Each row is where one point has got to under a steady rotation. How many steps took it there?
The counts run from 0 to 252.
[ 46  38  -5 -12  43   4  12  23  16 -10  24 -12  24 -19 -17  -7 -36 -40
  -1 -40   4  -2  11  -6  11   5  -7  -8  30 -29  11  -1   1  -8  11  23
  -2  17 -33  22   2  27 -20  13   9 -47  -5  -4 -25  21  -5 -37 -27  -3
  30 -17 -30 -12]
235
[-25  11  12   0 -10 -26  21  25  -7  -3   4  -8 -23  34   3 -49 -18   4
 -13  34   3 -18 -11  -2  55 -10  27 -25  27 -25   0   5  -6  -1  13   8
  13  -7  -6  40  32  31  52  12  15   7 -25 -18 -12  -8  16 -19 -26   1
   7   2  35 -14]
22
[ 13  20  12  -4  18  12 -10  -9   8  -5  -5 -11  29 -21  30  18  -2  10
 -25 -24  20  -7 -17  26  -9  14  37   6   6  27   0  20  18 -21 -14 -18
  19  -6  -9  17 -10   4  -2  22   6 -56 -12 -28 -11  -1  -9 -47 -14  28
   8  -9 -44 -37]
58
[  5   8  -1 -19  17 -11  -7  29 -12  -4  12  -6 -36  27 -12 -20 -25  -6
   5 -21 -25 -33  42 -20  39   9  12 -20  -8 -24  21 -11  12   2  60  14
  39  -7 -13  16  33  20   3   7  -4 -21  29 -36  21   3 -15  19 -17 -16
  12  -6  -3  39]
223
[-24  32  14  -9  -7   1  21  37 -15  11   6  -8 -33  41   4   5   8  49
 -24   5   3  -3 -14  36  32 -15  16 -35   1 -12  25   9  36  -1  29  -5
  52 -21   5  47   0 -16 -23   2   1 -40   5  -2  22  -1 -20 -13   5  29
  -1  24   9 -23]
39
[-11  13   9  -3  14   2 -27 -20 -28 -25 -34   0   8  31  27 -14 -10  -2
  -2  -6 -40 -20  12   4  15 -11  24  13  -4  14  -6   0  12 -32  36  23
 -31  10  33   5  17  35  51   7  -2   8  24 -27  29  -8   7  -6 -39   3
 -26 -21  -4   4]
196
[-14  -3  38 -28   8 -18   6  -1  -6 -24  20 -30 -16 -18  20 -10 -33   4
 -28   1  34 -30   5   5  33  29  52   1  12  30   6  18  20 -25  10 -10
  35 -16  11  10 -15   1  -6  39  -2 -21 -19 -10   0 -13  -8 -48 -23   3
   1   5 -24 -21]
56
[  3  13  30 -22  14  -9 -38  27  -5   0  -8  17 -14   9   2 -30 -30 -23
  -4 -20 -26 -30  16  -8  30   2  40   5   3  16 -18 -10  40  10  37   3
  25  -3  -5   8  49  18  15  17  11 -19  21 -44   8 -17 -10  10 -27  -4
  11 -25 -14  -1]
226
[-12   3  13 -17  -5  -6 -12   1  -6 -35 -15 -42  -8  23  36 -13  -4   1
 -17 -28 -11  22  21  34   3 -11  -7   7  13  15 -24  42  -7   9  14   2
   0 -11  26   3 -28  -8 -18 -21  -2  21 -24  -6  13  -6  -8 -41 -49  10
 -60  26   2  20]
180
[  3   1 -14 -17   2  -1  42  -7  -5  13  -8  32 -19  -2 -33  17  -5  30
  10 -21  24 -22  16 -41  -9  20  35 -21  20   5  -8 -12  14 -15 -25 -21
  18   9   6 -21  -7  22  23  15  42  -7  -3 -20  24 -13   0  -9  24 -19
 -39  26 -23 -43]
138
[ 25  11 -58  25   2 -10  32 -42   7  15   9  -2 -42  12  -9   3 -25 -16
  42 -30 -11  -6   7  16 -27   8  17 -26  30  12  13 -13  -7 -18  16   4
  13 -28 -23  30  -4  48  26 -17  35   4   7   0   9  26   8 -12   3 -27
  -7  -1  -7  -6]
111
[ -7  26  -2  -4  21 -22  -2  38 -35  -6   7 -46  -6  25  13 -14 -14 -11
 -15  15 -23  13   6  36  24 -27 -12   0  12  -8   3  37  -5  19   5  10
  -5  -4 -23 -22  12  43  -4  -9  12 -17  22  -4 -18 -34  13  -4 -51  -9
 -21 -22  25  25]
7
[ 36   3 -18  26 -35  -8 -11 -10 -30 -20  35  -7  -8  19  50  -4  14 -16
  30   0 -15   5  -1  32   1  -3  31  11  14  -6 -18   4  21  11  37   9
   7 -29   3 -26  11  20  11 -39  29  13  12 -11  13 -13   4   0 -31 -16
   5 -33  11  27]
102
[ 21  -5  17 -28 -24  25  51   3  -2 -24  17  -6  33  10 -17  10  19  14
  36  -5   3   6  16 -24  18   4   1   7  14 -36   2  11   3 -12   3  -3
  -2  18  16 -23 -20   0 -43 -10  24 -11 -16  21  33   8  12 -34 -10  -5
 -16   4   3 -20]
155
[-26   0  20   2 -14  -1 -13 -11  18  20  14  -9  41  -1   8  -7  26  17
  16  15 -23   8 -32  20  10   9  24   5   7  18 -47  31  41  -8   7 -12
  36 -12  26  21  -8   4 -34  27  20 -20  26 -25  -1 -20 -17 -15 -18  18
  10 -19   8 -30]
70
[-21  20  10   0   2 -10  22  15   2  48 -14 -30  26 -21 -12 -38 -21 -20
  28 -18 -27  -8  15 -15   6 -24   8 -19   0 -14   1  23  14  51   3   9
  22 -10  13  -1  20  26   0  34  47 -13   9 -42 -28  20 -11  -2 -12  -1
  13 -37  39 -13]
252
[ 22  15 -20  31 -32  13 -16 -21   5  50  25 -14  21  18  17  10  20  16
  30 -30 -18  13 -12  15 -13   8 -22 -10  17  13 -48 -10  23 -20  -4 -11
  30   0  -6  24  21  14 -39 -24  40  -5   7  -3 -11  -2   9 -18 -17  -8
   9  -3  16  14]
96
[  3   9   0  -3  -7  29  -2  -8 -43 -26  -1 -44  18  19  38 -21   1  20
  14 -41  -4  29  27   8  -4 -30   7  10   1  25 -15  24 -12  -6   7  13
 -31  19  17 -21  -8   7 -32 -29   4  25 -11 -20  27  -6   0 -35 -37 -13
 -41  25   5  -4]
184
[  3 -10  34 -27 -29  33  19 -22 -27 -20 -50   9  27  14   7  11 -15 -22
  -5 -19 -21 -18  17  -8   5   8   6  25 -21 -16   5  29  15  19  29  -2
 -12  -3  27 -28 -14  41  23  37  33  -4  -9  -7  36   8 -13 -20 -38   3
 -40 -16  17   8]
166
[-14  14   5   4   6  10  24  11 -15  23  -3 -19  29 -25 -13 -30 -26   0
  33 -35 -28  12  10   8  -9 -38  14 -28  -2   3  32  25  26  30   1   3
  -1   1  17  -8  11  28 -25  26  52 -21  10 -32  -8  -7 -14  -5   8 -11
   8 -43  -1 -43]
248
[ 21  20 -16  16  -9   5 -10 -38  14  16 -23 -25  19   9  22  25   2 -42
 -28  -8 -19 -15   2  33 -13  37   9   8   6   8 -26  35  14 -20   2 -31
  40 -27 -20   9   6  50   3  18  21 -17  24  -2 -19  16  13  -2 -32  -5
   5 -22   9  19]
84
[  8 -14  15  15 -28  16  -3 -12  15   5  -1  -5  50  -3  10 -24  14  13
  13   7 -17 -21 -28  22  -9   6  60 -16   0   5 -41  38  48  -8   0 -20
  25   3  38  -1 -15  -6 -30  34  33   7  19 -26   3 -28  14  -3  11  -3
   4  -3   3 -26]
74
[  3   8  -5  15  18  25 -16 -28 -18 -18 -36   9  39  30  38 -39 -21 -16
   0 -22 -25 -32   3 -14  21  -9  28  -8   2   1  -5 -15   2 -35  13  21
 -26  27  11  15  28  13  33  15  -6   0  19   0  21  14  35 -24 -27  -1
 -36 -13  -8  -7]
200
[ -3  15  -1 -17   4 -24  16   0  13  29  17 -28 -11 -19   1 -29 -31  11
   7  -4  33 -16  19  -3   1  15  36  -6   6  11   0  -8   3  -4  32 -10
  41 -36 -13  41 -12  17  -3  24   8 -21 -15 -66   0  30 -17 -39  -4   9
   6  24 -10 -14]
51
[ 23  22 -16   9  44  -2  10   1   6  27 -25 -12  15  15 -18 -11 -18   0
 -35 -26 -17  11   3  14 -16 -20 -27 -40  23 -26 -24  17   6  -6 -13  -8
  12  28 -14  15 -11  19 -26 -16  22  -9  -6  28 -44 -14  45 -20 -25 -29
  -2  26  15   2]
1
[  5  -1  29 -25 -13  12   2   4 -11 -32   1 -28   3  34  20 -12  -4  21
 -32 -17  10   6  13   4  28 -13  -6  -4   9   2 -34  24  -3  -9  15   2
  -7  16  43 -10 -31 -15 -19 -14  -5  26  -5  25  23 -15  12 -47 -45  -7
 -45  28  20  19]
181
[  6  41 -10   7  -3  17  31  22   5  34  27  16  -4  14 -19  27   7  14
  26 -56   2  24  -6 -10  -7  -6  -4 -38  19 -17 -43 -19  35 -15  -6 -15
  -2  -3 -24   6  -8  -3 -13 -30  20 -10  13  10   6  12  26  -1  27   7
 -22  16  13 -32]
126
[ 10  32 -15 -17  -4  -4  46  35  -6   7  56   5 -49  31 -27  15  23  13
  25 -11  19  -4  17 -14  11  10  12 -19  21 -46 -25  -5  11  -2  31  -3
  21 -32 -10 -15 -15   0   7 -21  16  10  31   4  16   2  17  -1  18  -1
 -20  20  29  -4]
129
[ -5  33 -27  13  -4  -3  11  -4   9 -17 -13  -1 -29  26  29  26  -7 -24
  19 -59 -32   9   5  32 -11 -10  36  -8  19  22 -13  -2  14  -1 -22  12
  10 -21 -29  10  -3   6  22 -21  25 -25  16  32  13   0   3  -3   7  -1
 -56 -15 -13 -38]
119
[-11   8  33 -36 -35 -20  21  16  27 -20  12  20 -15  33 -13   7  -8  -7
 -11  12   4   9   3 -26  51  52   6   8  29 -14 -27 -16   1 -19 -21   8
  28   4  11  -6 -19  12  -1  10  24 -30  -8  32  17 -15   8 -31 -30  12
 -32  -4 -12  -5]
147
[  0  -2   1  -5  27  13   8  -5 -10  19  17 -55  48 -40  13  -5  -4  -3
  37 -20  -2  -3  -3  20  17   6  23  10  -5  33   7   7   6 -27 -30  22
   6  15 -21  -8 -11  13 -61  32  -3 -26   1 -23 -14   4 -13 -39 -14  13
 -15 -16  -7 -34]
63
[  5  27  -2  16  14  29  36  -2 -24  14   4  -9   5  29 -11  -4 -12  10
 -34  -4  10 -17 -18  -5  23 -29  -2 -39  20 -24  11   9  13 -37  -7 -16
   7  12 -35  41  19  -1  -5  -4  -5 -23 -31  39  -5  10  12 -20  15  10
  27  24   6 -23]
31
[ 10 -11  -6  36 -28  10  -8 -24 -29  -8  17  13 -12  18   9   0   8  20
   0  -4 -10   7 -24  21 -28   5  44 -18  38  22 -47   6  44  -6  20 -17
  15 -19  14  -1  21  18  11 -29  41  20  -5 -21   7 -34   8  -7  -4 -21
   8   4  -5  -6]
104
[  0  14 -35  22  -1 -14  19  14 -11  23  -3  -2   3  28 -11 -50 -22  23
  22  12 -27   8  15 -14   6 -34  -2 -35  27 -12  34 -18 -12   4  -6   8
  23   0  -1  27  18  43   7 -15  34   9 -14 -40   8 -17  17 -17 -10 -15
 -12  17  14 -22]
17
[-19   8  35 -35 -11  -8   9 -18  13  -1 -10 -14  -4  42  11 -14   1  -2
 -33  -8  11   7  12   7  35   9 -18  -9  26   1 -53   7  -1   7  10   6
  12  14  30  15 -14   6  -2  -1  -4   9 -29  12  -2  10  17 -38 -60   3
 -23  26  38  32]
177
[ -1  41   9 -16  24  -9 -20   3   8 -26   4 -18  -1  33  -6  -2  -5 -22
 -33  -6 -19  -5 -11   2  45   4  -7 -19   7 -37 -43 -15  14 -47  22  -6
   0   9  -5  33  26  -9  -3 -13 -30   0  26  32   2   3  30  -6 -16   2
 -11  -9  11  11]
208
[-10  23   2   0  14   7 -19 -27 -15  36  -3 -10  12  34 -18  -8   9  31
   3   1 -18  25  -3  -2   6 -18 -23  -4   2  12 -33   0   5 -39  38  21
 -11   2  23  38  14  27  19   3  23  13  19 -45  10   5 -14  -8 -32   1
 -25  -8  25  11]
191
[ -7  15 -14   1  16  21  10 -29 -25  31  16 -18  23  23 -18  -1  17  48
   9   4   6  15  -6  13  12 -10 -28 -16  11 -14 -20   7   8 -45  39  -3
   6  -7  50  31 -15  16   2 -18  17  16  15 -34  11   7   9 -11 -45 -34
 -11  13  14  15]
190
[ -2  11  -2   6  -3  14  23  20 -17  41   5  -2  -7   0  -4 -23 -25  36
  24 -18  22 -30  15 -10  -8 -23  39 -32   4  -3  29 -10  21  15  30  -5
  24 -11  11  18 -12   8 -16  25  10  -6 -14 -63  19  27 -14 -28  21  17
   7  40  -1 -26]
47
[ 27 -11  19  18 -26  14  -9 -21 -11   7  -3   2  68 -15  36 -12  -2  -8
  22   5 -19 -34 -16   0   6   2  47   9  -2  -9 -27  37  45  -9   4 -21
  12   6  13 -11   6  22  -4  34  20  -9  10 -24   8   3   4 -16  -8   2
   6 -20  14 -13]
75
[ -4   4   6  -4  16  21  25  -6  17  27  50 -23  32  -8 -14   9  19  23
  25   6  18  -9 -12  19  27  30  -1 -19  -9   3   0  14  14 -48   5   0
  34  -3   3  21 -39  -4 -60  17   5 -27  26   7 -12  20   1 -28 -20  -5
  24   0   9 -12]
65
[ -4   9 -14 -16   7   0  -3 -29 -26 -28   0 -25  -8  40  11  -4   5  24
   3  15  -8 -10  16  12  22  -7   0   2 -13  -5  21   2 -11 -37  58  23
   6 -16  39  20 -17  32  29  -9   6  14  37 -26  26  -1   6  -7 -58 -23
 -22 -12  10  43]
193
[ 17   2 -25   3  14   6  -5 -29 -13 -37 -23   6   0  48  37 -21 -13   2
  -2  -7 -29 -33  23  23  10 -10  24  -3  -6  -5  38 -11  -1 -30  43  25
 -11  12  30   9  -4  18  36   7  -6  -6  29 -19  44   5  18  -1 -38  -7
 -33   4 -22  13]
197
[ 19  28   0   8   0  34  -8 -13 -24  -7 -33 -23  31  20  22   7  -4  11
 -26 -39 -19  29   8  29 -26 -42 -13   2  -1   5 -35  26  16  -3  10  -1
 -27  12  26  -5 -12 -10 -19 -26  13  -5 -15 -19  13   2  -2 -32 -41  12
 -34  16  -9   6]
183
[ 13  34  21  -9  21 -12  -7  10  11  13  12 -15  -6 -25  23  12 -14 -13
 -17 -12  24 -10  -4  21   9  21  24  12  22  11  -7  19  16 -15  28 -12
  35 -21 -26  32  -9  14  20  30  -1 -56   0 -57 -16  25 -24 -37 -23  38
   3   8 -34 -13]
54
[  0 -14   1 -43 -27   9  44 -12  10 -23 -16   6   3  32 -16  10  13   1
  -1   6  -2  -4  17   5  -2  10  -3  21   4 -41   9  37   4  12  40  -1
  16 -27  33 -14 -32  22   0  11  48 -17   4 -12  42  18 -18   0 -30  -5
 -21   1  17  14]
163
[ 14  -4  26   4  19  44  40  19 -15 -14  32   3  22  10  -7 -17  -8  29
  -1  -3  -7  -3  -6   4  17 -29  -5 -45  14 -28  28  23  44   2  10   8
  14  35  15 -15  -4 -14 -31  15  39  -7   6   6  -4 -19   4  -5 -18 -19
  28 -29   8 -24]
246
